In the data rows, zero lies at 4.5, halfway between 4 and 5.
Here is a table of points, one per row:
array([2., 4., 7., 7., 4., 7., 4., 4., 3., 6., 4., 6., 2., 4., 3., 9., 1., 3., 5., 1., 4., 5., 6.,
       6., 6., 8., 6., 7., 4., 3., 7., 5.])
array([1., 3., 6., 5., 7., 5., 6., 7., 8., 4., 3., 6., 5., 6., 3., 3., 4., 4., 4., 3., 5., 6., 5.,
       4., 6., 4., 4., 4., 4., 4., 3., 3.])
array([7., 5., 4., 4., 8., 5., 5., 1., 2., 3., 6., 4., 3., 3., 4., 4., 6., 5., 1., 4., 7., 3., 1.,
       4., 5., 5., 6., 7., 6., 3., 5., 4.])
array([3., 5., 7., 0., 5., 4., 6., 6., 6., 8., 7., 6., 3., 5., 6., 4., 4., 4., 3., 2., 7., 2., 3.,
       4., 4., 2., 5., 3., 4., 6., 4., 1.])
array([6., 4., 3., 5., 2., 5., 4., 5., 5., 3., 8., 5., 5., 1., 5., 6., 7., 4., 3., 5., 4., 4., 7.,
       5., 5., 3., 6., 5., 3., 4., 4., 1.])
array([6., 5., 4., 4., 0., 3., 4., 5., 6., 5., 2., 6., 7., 6., 5., 3., 6., 2., 2., 8., 4., 4., 6.,
       4., 2., 5., 6., 3., 6., 4., 7., 7.])
array([4., 8., 0., 4., 3., 3., 3., 5., 4., 7., 5., 4., 3., 4., 2., 4., 5., 6., 3., 2., 2., 7., 6.,
       5., 6., 2., 7., 4., 5., 3., 2., 4.])
array([2., 8., 6., 4., 6., 2., 1., 4., 8., 5., 3., 4., 3., 2., 5., 3., 8., 3., 7., 3., 5., 1., 5.,
       6., 5., 7., 4., 6., 4., 6., 5., 3.])
array([4., 7., 4., 6., 3., 7., 4., 7., 7., 1., 4., 4., 8., 5., 5., 4., 5., 5., 5., 4., 3., 3., 2.,
       4., 6., 6., 6., 6., 4., 9., 4., 5.])
array([5., 1., 4., 6., 5., 1., 4., 7., 5., 4., 2., 4., 3., 3., 3., 5., 6., 3., 6., 5., 4., 7., 5.,
       4., 4., 3., 4., 3., 4., 6., 1., 5.])
array([4., 4., 5., 3., 4., 4., 3., 6., 4., 7., 6., 3., 6., 3., 3., 4., 4., 8., 2., 2., 5., 4., 4.,
       5., 7., 4., 1., 5., 6., 8., 4., 7.])
array([6., 6., 4., 4., 7., 6., 6., 3., 6., 2., 4., 5., 3., 3., 4., 4., 7., 4., 7., 3., 5., 4., 5.,
       4., 4., 3., 6., 5., 2., 3., 8., 5.])
array([4., 5., 5., 4., 6., 7., 6., 6., 2., 3., 1., 5., 5., 5., 4., 5., 8., 5., 6., 2., 3., 4., 6.,
       6., 3., 5., 4., 2., 5., 2., 3., 3.])
array([7., 5., 6., 5., 3., 3., 8., 3., 7., 3., 4., 3., 1., 4., 8., 5., 4., 4., 4., 3., 4., 4., 3.,
       4., 7., 3., 5., 2., 6., 2., 2., 7.])
array([7., 6., 6., 5., 4., 2., 4., 3., 7., 3., 5., 6., 3., 5., 1., 6., 4., 4., 5., 3., 4., 2., 5.,
       5., 3., 3., 5., 4., 3., 3., 3., 6.])
array([5., 3., 3., 4., 4., 5., 3., 3., 5., 3., 5., 6., 3., 2., 6., 3., 7., 7., 2., 6., 1., 6., 2.,
       3., 4., 6., 2., 4., 1., 4., 5., 2.])
array([7., 3., 4., 6., 8., 3., 2., 0., 4., 4., 6., 6., 6., 8., 6., 4., 6., 4., 3., 4., 3., 3., 6.,
       5., 4., 3., 6., 3., 6., 7., 7., 4.])
array([6., 5., 2., 5., 5., 6., 7., 2., 5., 4., 2., 5., 5., 6., 5., 4., 2., 7., 6., 7., 6., 5., 4.,
       3., 6., 2., 3., 5., 0., 6., 6., 4.])
array([4., 6., 9., 4., 3., 6., 7., 7., 3., 6., 6., 8., 7., 6., 0., 4., 7., 5., 8., 7., 4., 5., 4.,
       6., 3., 5., 3., 2., 5., 6., 4., 3.])
array([7., 5., 5., 5., 6., 3., 8., 7., 3., 4., 4., 4., 2., 5., 7., 7., 5., 5., 6., 4., 4., 7., 6.,
       7., 6., 4., 5., 5., 6., 6., 6., 3.])
array([6., 4., 8., 3., 5., 1., 5., 6., 4., 4., 3., 2., 5., 8., 5., 5., 6., 6., 4., 4., 3., 4., 4.,
       0., 6., 4., 6., 6., 5., 3., 3., 4.])
array([5., 2., 5., 3., 4., 6., 4., 5., 5., 8., 3., 5., 6., 4., 5., 5., 4., 5., 3., 5., 2., 3., 4.,
       7., 7., 6., 4., 5., 4., 4., 6., 3.])
array([1., 2., 5., 2., 5., 5., 7., 3., 5., 4., 4., 7., 4., 5., 5., 3., 5., 7., 6., 6., 6., 4., 6.,
       7., 5., 4., 4., 7., 5., 7., 3., 6.])
array([5., 4., 5., 4., 4., 0., 4., 4., 3., 7., 3., 7., 5., 4., 5., 5., 3., 0., 4., 3., 7., 6., 4.,
       3., 4., 4., 5., 7., 3., 6., 4., 3.])
array([4., 8., 6., 5., 2., 6., 2., 4., 5., 6., 5., 6., 3., 7., 7., 4., 5., 7., 5., 4., 6., 8., 7.,
       6., 7., 4., 3., 5., 5., 3., 3., 6.])
array([4., 4., 2., 2., 5., 4., 4., 5., 5., 4., 4., 4., 8., 4., 4., 4., 3., 4., 5., 5., 5., 5., 4.,
       7., 2., 3., 3., 6., 5., 0., 7., 6.])
array([5., 4., 2., 7., 6., 4., 4., 6., 4., 4., 5., 5., 6., 6., 4., 4., 5., 2., 7., 4., 8., 5., 6.,
       4., 6., 6., 8., 5., 0., 5., 2., 5.])
array([6., 5., 2., 5., 8., 5., 5., 6., 8., 4., 7., 4., 4., 6., 3., 6., 1., 4., 3., 8., 3., 7., 2.,
       5., 3., 7., 8., 3., 4., 3., 4., 4.])
array([2., 3., 0., 7., 3., 2., 6., 5., 4., 3., 3., 7., 3., 6., 6., 3., 4., 5., 2., 4., 5., 4., 3.,
       5., 6., 4., 4., 3., 6., 2., 4., 2.])
array([5., 5., 4., 3., 5., 5., 6., 5., 6., 8., 5., 1., 3., 5., 4., 3., 2., 5., 4., 3., 5., 3., 9.,
       2., 2., 8., 3., 3., 6., 5., 6., 2.])
array([6., 2., 2., 1., 4., 6., 2., 4., 6., 7., 4., 5., 3., 5., 6., 6., 5., 4., 6., 5., 3., 8., 4.,
       6., 3., 3., 7., 6., 6., 8., 5., 4.])
array([5., 1., 5., 3., 3., 5., 5., 6., 7., 4., 6., 3., 6., 5., 2., 5., 6., 3., 3., 1., 4., 6., 4.,
       2., 6., 5., 4., 6., 7., 4., 6., 6.])
array([2., 2., 6., 7., 3., 3., 2., 6., 5., 2., 7., 4., 4., 2., 8., 7., 2., 4., 6., 6., 4., 4., 6.,
       5., 5., 3., 4., 3., 3., 4., 7., 5.])
array([4., 6., 6., 3., 5., 6., 4., 6., 4., 0., 5., 6., 2., 5., 4., 4., 2., 5., 6., 5., 4., 6., 6.,
       1., 4., 5., 5., 3., 5., 7., 5., 2.])
array([0., 4., 3., 1., 4., 4., 3., 2., 2., 3., 7., 2., 3., 9., 3., 6., 4., 6., 6., 5., 4., 3., 4.,
       4., 6., 2., 5., 1., 5., 5., 5., 7.])
array([5., 3., 5., 7., 3., 1., 5., 2., 1., 4., 5., 5., 5., 5., 3., 4., 4., 9., 3., 4., 4., 5., 4.,
       4., 3., 7., 7., 5., 4., 5., 5., 4.])
array([5., 9., 1., 5., 3., 3., 4., 3., 3., 3., 5., 5., 3., 3., 4., 9., 5., 4., 3., 6., 8., 4., 3.,
       5., 3., 9., 3., 6., 7., 6., 3., 5.])
array([5., 4., 6., 3., 3., 4., 4., 2., 4., 3., 5., 7., 5., 2., 6., 2., 1., 5., 4., 4., 2., 2., 5.,
       2., 4., 7., 7., 7., 7., 4., 1., 6.])
array([7., 3., 6., 3., 2., 6., 1., 6., 3., 6., 4., 2., 4., 4., 6., 4., 6., 8., 4., 8., 8., 3., 3.,
       5., 5., 5., 5., 5., 4., 3., 3., 4.])
array([3., 5., 7., 8., 6., 5., 5., 5., 5., 8., 6., 3., 4., 2., 2., 4., 5., 3., 5., 8., 0., 4., 4.,
       4., 8., 3., 5., 6., 6., 4., 6., 7.])
array([8., 5., 2., 4., 4., 2., 4., 7., 4., 3., 5., 3., 4., 4., 4., 4., 3., 4., 5., 5., 1., 1., 6.,
       7., 5., 5., 0., 5., 2., 5., 4., 4.])
array([6., 5., 4., 4., 6., 4., 3., 4., 6., 4., 4., 9., 5., 4., 5., 7., 4., 7., 7., 5., 5., 7., 5.,
       2., 5., 6., 2., 5., 7., 2., 4., 4.])
array([2., 6., 3., 6., 6., 2., 6., 6., 6., 5., 5., 6., 6., 5., 6., 5., 8., 5., 2., 6., 3., 2., 6.,
       3., 3., 8., 5., 5., 3., 4., 7., 4.])
array([4., 5., 8., 5., 3., 5., 5., 0., 5., 3., 7., 0., 8., 4., 3., 5., 5., 2., 5., 4., 6., 5., 4.,
       6., 3., 5., 4., 2., 5., 3., 3., 1.])
array([6., 6., 6., 6., 7., 3., 5., 6., 4., 6., 6., 7., 5., 6., 5., 4., 3., 4., 2., 5., 4., 4., 6.,
       4., 3., 3., 3., 5., 5., 6., 4., 4.])
array([3., 4., 4., 9., 3., 4., 4., 3., 5., 6., 4., 5., 5., 3., 6., 4., 4., 4., 6., 2., 4., 5., 4.,
       4., 3., 4., 5., 4., 6., 7., 5., 4.])
array([9., 5., 5., 4., 3., 3., 4., 4., 6., 4., 5., 6., 4., 4., 3., 3., 4., 5., 3., 2., 5., 5., 3.,
       5., 7., 4., 4., 0., 4., 6., 8., 5.])
array([4., 2., 3., 7., 5., 6., 1., 5., 5., 5., 2., 4., 2., 5., 2., 4., 3., 6., 4., 4., 7., 2., 3.,
       5., 4., 3., 4., 3., 8., 6., 6., 4.])
array([5., 7., 4., 4., 6., 7., 5., 4., 3., 5., 5., 6., 9., 4., 5., 6., 2., 4., 6., 6., 5., 4., 3.,
       7., 6., 4., 2., 2., 8., 3., 4., 1.])
array([3., 3., 4., 2., 6., 5., 6., 3., 4., 2., 3., 3., 4., 1., 3., 1., 4., 2., 2., 6., 5., 7., 7.,
       4., 6., 4., 4., 4., 6., 6., 5., 5.])
array([5., 6., 7., 6., 4., 5., 4., 8., 3., 1., 6., 3., 6., 6., 6., 5., 5., 3., 3., 6., 5., 6., 4.,
       7., 0., 1., 2., 6., 6., 4., 6., 3.])
array([4., 6., 4., 5., 4., 6., 3., 4., 2., 4., 3., 4., 3., 8., 5., 4., 5., 0., 5., 4., 3., 5., 2.,
       3., 7., 5., 2., 6., 3., 4., 4., 4.])
array([5., 4., 2., 5., 7., 8., 5., 5., 2., 7., 5., 5., 6., 2., 6., 7., 5., 4., 6., 2., 5., 5., 5.,
       0., 2., 4., 4., 2., 5., 3., 2., 9.])
array([7., 3., 4., 4., 3., 6., 8., 3., 4., 5., 3., 4., 4., 6., 2., 5., 5., 3., 4., 6., 5., 2., 6.,
       5., 4., 2., 6., 8., 5., 5., 4., 5.])
array([6., 2., 3., 6., 2., 4., 6., 3., 7., 7., 6., 4., 2., 4., 6., 4., 7., 5., 7., 6., 3., 5., 3.,
       3., 3., 3., 2., 6., 6., 4., 4., 5.])
array([6., 0., 5., 3., 4., 3., 5., 5., 3., 6., 3., 6., 4., 5., 6., 9., 6., 3., 4., 4., 5., 5., 6.,
       4., 6., 7., 3., 1., 4., 4., 6., 5.])
array([5., 4., 3., 4., 5., 2., 7., 3., 4., 4., 6., 3., 7., 5., 6., 1., 5., 4., 8., 4., 5., 7., 5.,
       6., 6., 7., 4., 5., 6., 6., 5., 4.])
array([4., 5., 5., 3., 4., 1., 6., 6., 3., 5., 1., 4., 6., 2., 4., 5., 4., 5., 7., 4., 4., 4., 0.,
       5., 4., 4., 7., 4., 5., 4., 8., 4.])
array([5., 3., 4., 4., 4., 6., 6., 5., 3., 4., 5., 6., 2., 5., 5., 1., 4., 4., 4., 3., 3., 5., 1.,
       9., 2., 7., 5., 4., 4., 4., 5., 8.])
array([5., 5., 7., 6., 7., 3., 2., 5., 5., 5., 6., 3., 3., 4., 5., 3., 4., 5., 5., 6., 4., 8., 4.,
       5., 5., 6., 5., 4., 5., 3., 5., 8.])
array([3., 7., 5., 4., 6., 3., 5., 2., 5., 4., 1., 3., 6., 4., 6., 8., 5., 6., 2., 5., 4., 6., 5.,
       6., 2., 4., 5., 4., 2., 7., 3., 4.])
There is one direction along which these points spread out most. Take the direction at right angles to it along which they spread out most. Then take the direction at right angles to both along which they spread out most. Go by this last direction. For each point below, how far along it does it lie, from 0 to 99? 50 is the average, and the first point above lies past it. One standard deviation of the points above along it is 16.
array([2., 2., 6., 7., 3., 3., 2., 6., 5., 2., 7., 4., 4., 2., 8., 7., 2., 4., 6., 6., 4., 4., 6.,
       5., 5., 3., 4., 3., 3., 4., 7., 5.]) 62
array([2., 3., 0., 7., 3., 2., 6., 5., 4., 3., 3., 7., 3., 6., 6., 3., 4., 5., 2., 4., 5., 4., 3.,
       5., 6., 4., 4., 3., 6., 2., 4., 2.]) 48
array([7., 3., 4., 6., 8., 3., 2., 0., 4., 4., 6., 6., 6., 8., 6., 4., 6., 4., 3., 4., 3., 3., 6.,
       5., 4., 3., 6., 3., 6., 7., 7., 4.]) 39
array([3., 5., 7., 0., 5., 4., 6., 6., 6., 8., 7., 6., 3., 5., 6., 4., 4., 4., 3., 2., 7., 2., 3.,
       4., 4., 2., 5., 3., 4., 6., 4., 1.]) 42
array([4., 6., 4., 5., 4., 6., 3., 4., 2., 4., 3., 4., 3., 8., 5., 4., 5., 0., 5., 4., 3., 5., 2.,
       3., 7., 5., 2., 6., 3., 4., 4., 4.]) 61
array([7., 6., 6., 5., 4., 2., 4., 3., 7., 3., 5., 6., 3., 5., 1., 6., 4., 4., 5., 3., 4., 2., 5.,
       5., 3., 3., 5., 4., 3., 3., 3., 6.]) 58
array([3., 5., 7., 8., 6., 5., 5., 5., 5., 8., 6., 3., 4., 2., 2., 4., 5., 3., 5., 8., 0., 4., 4.,
       4., 8., 3., 5., 6., 6., 4., 6., 7.]) 54
array([4., 5., 8., 5., 3., 5., 5., 0., 5., 3., 7., 0., 8., 4., 3., 5., 5., 2., 5., 4., 6., 5., 4.,
       6., 3., 5., 4., 2., 5., 3., 3., 1.]) 34
array([1., 3., 6., 5., 7., 5., 6., 7., 8., 4., 3., 6., 5., 6., 3., 3., 4., 4., 4., 3., 5., 6., 5.,
       4., 6., 4., 4., 4., 4., 4., 3., 3.]) 75
array([6., 2., 2., 1., 4., 6., 2., 4., 6., 7., 4., 5., 3., 5., 6., 6., 5., 4., 6., 5., 3., 8., 4.,
       6., 3., 3., 7., 6., 6., 8., 5., 4.]) 41
array([3., 3., 4., 2., 6., 5., 6., 3., 4., 2., 3., 3., 4., 1., 3., 1., 4., 2., 2., 6., 5., 7., 7.,
       4., 6., 4., 4., 4., 6., 6., 5., 5.]) 42
array([4., 6., 9., 4., 3., 6., 7., 7., 3., 6., 6., 8., 7., 6., 0., 4., 7., 5., 8., 7., 4., 5., 4.,
       6., 3., 5., 3., 2., 5., 6., 4., 3.]) 44
array([5., 4., 5., 4., 4., 0., 4., 4., 3., 7., 3., 7., 5., 4., 5., 5., 3., 0., 4., 3., 7., 6., 4.,
       3., 4., 4., 5., 7., 3., 6., 4., 3.]) 76
array([6., 5., 4., 4., 6., 4., 3., 4., 6., 4., 4., 9., 5., 4., 5., 7., 4., 7., 7., 5., 5., 7., 5.,
       2., 5., 6., 2., 5., 7., 2., 4., 4.]) 66
array([5., 3., 3., 4., 4., 5., 3., 3., 5., 3., 5., 6., 3., 2., 6., 3., 7., 7., 2., 6., 1., 6., 2.,
       3., 4., 6., 2., 4., 1., 4., 5., 2.]) 35
array([2., 6., 3., 6., 6., 2., 6., 6., 6., 5., 5., 6., 6., 5., 6., 5., 8., 5., 2., 6., 3., 2., 6.,
       3., 3., 8., 5., 5., 3., 4., 7., 4.]) 69
